Each row has a name. Each piece below is followed by the name of the row it came from. Each question is about the rows just above it.

[120  93 146 112 111] : Duvat
[151 169 111 140 120] : med
[137 113 139 126 176] : Sidut
[133  95 119 195 130] : mebo
[119 133  95  74  99] : muna
[159 133 106 201 146] : zope
The row with [133  95 119] is => mebo
asked: [119 133  95] => muna
asked: [113 139 126] => Sidut
asked: [139 126 176] => Sidut
The row with [195 130] is => mebo

[106 137 157 144 113  99 116 149 158 132] : Lozav
[ 94 151 136  96 155 129  98 159 124 101] : rupa
[ 68 120 194 193 196 122  69 133  77  97] : kipen
[102  85  77  79  91 109 131 153 169 178] : nit
[193 122  68 194 120  69 196 117  71 197] : mab
[102 150  77  79  91 109 131 153 169 178] : fivik
[154 127 102 154 130 100 152 133  99 149] : tilo
[166 178 157 120  86  80 105 144 174 175] : nipe
[109 109 164 116 104 162 123  99 160 129] : rab
[151 116  84  65  60  73 100 133 165 188] : meze
[120 105  99  98 105 118 133 147 156 159] : sor
asked: [152 133] => tilo
asked: [193 122  68 194 120  69 196] => mab
asked: [102 150  77  79  91 109 131 153 169 178] => fivik
asked: [151 116  84  65  60] => meze
asked: [162 123  99] => rab
asked: [122  68 194] => mab

[138 140 133 145 118 120 143]  kimaz
[135 128 123 133 146 118 120]  fenag
[128 138 140 133 146 118 120]  rimo
[122 126 118 125  87 121 128]  Fodi
[126 126 118 125  87 121 128]  romus
[128 118 126 112 123 107 130]  lelig
[128 138 129 142 130 149 133]  Tolus
[119  98 108  83  52  60 128]  Nem
Which row holds [128 138 129 142 130 149 133]? => Tolus
[126 126 118 125  87 121] is in which row? => romus
asked: [138 140 133 146 118 120] => rimo
The row with [128 123 133 146] is => fenag

[151 122 100 134 106  97] = mibi
[ 73 104 163 134 106 160] = tez
[ 63 101 172 142 136 169] = vifup
[104 172 142 138 107  99] = kidi
The row with [101 172 142] is => vifup
asked: [122 100] => mibi
asked: [ 73 104 163 134] => tez
[151 122 100 134 106  97] is in which row? => mibi

[134  90 135 192 105] -> pusab
[ 78 144 135 149 105] -> kav
[ 83 143 192 160 105] -> Kug
[117 144 135  61 160] -> Bini
[144 190 135 121 151] -> bevev
[ 83 194 122 141 133] -> Sezig
[ 83 144 149 155 105] -> nide
[ 60 144 135 141 104] -> razol
[131 144 135  61 105] -> valo
[131 144 135  61 158] -> pes
[ 83 144 192 160 105] -> Nen
asked: [117 144 135  61 160] => Bini
The row with [135  61 160] is => Bini
asked: [144 192] => Nen

[112 162 119 155 128 162] -> zaf
[ 91 152 135  98 129  95] -> gudun
[119 175 189  73 113 105] -> sugir
[151  98 130  95 135  92] -> rov
[ 67 119 175 186  73 164] -> voma
asked: [175 189] => sugir
Which row holds [ 91 152 135]? => gudun
The row with [155 128] is => zaf
Where do [119 175 186  73] appear? => voma
asked: [119 155] => zaf

[128 129 130 128 163 151 129 157 135 128] -> nofa
[130 130 130 129 148 140 131 158 155 129] -> Ninu
[128 129 129 129 143 147 128 161 156 128] -> nazur
[129 130 130 128 151 132 150 139 131 158] -> piros
[135 130 129 130 130 139 146 156 134 154] -> Kunol
[136 131 129 131 133 131 133 142 184 130] -> Gim
[130 131 130 129 154 139 134 156 146 130] -> kevel
[129 130 130 128 161 135 144 144 132 145] -> veki
[131 132 129 129 141 131 151 140 140 154] -> vusa
[130 129 128 151 163 128 130 151 131 129] -> rata
asked: [128 129 130 128 163 151] => nofa
asked: [154 139 134 156 146 130] => kevel
Which row holds [148 140 131]? => Ninu
Which row holds [128 151 132 150]? => piros

[170 110 111  83 129 115 176  82 142] : pevoz
[ 85 131 108  86 124 113 181  89 146] : kebeg
[ 85 124 113  83 129 115 176  82 142] : fevi
[111  83 129] is in which row? => pevoz
asked: [170 110 111  83 129 115 176] => pevoz
asked: [ 86 124 113] => kebeg
asked: [170 110 111  83 129 115 176  82 142] => pevoz
asked: [111  83 129 115] => pevoz

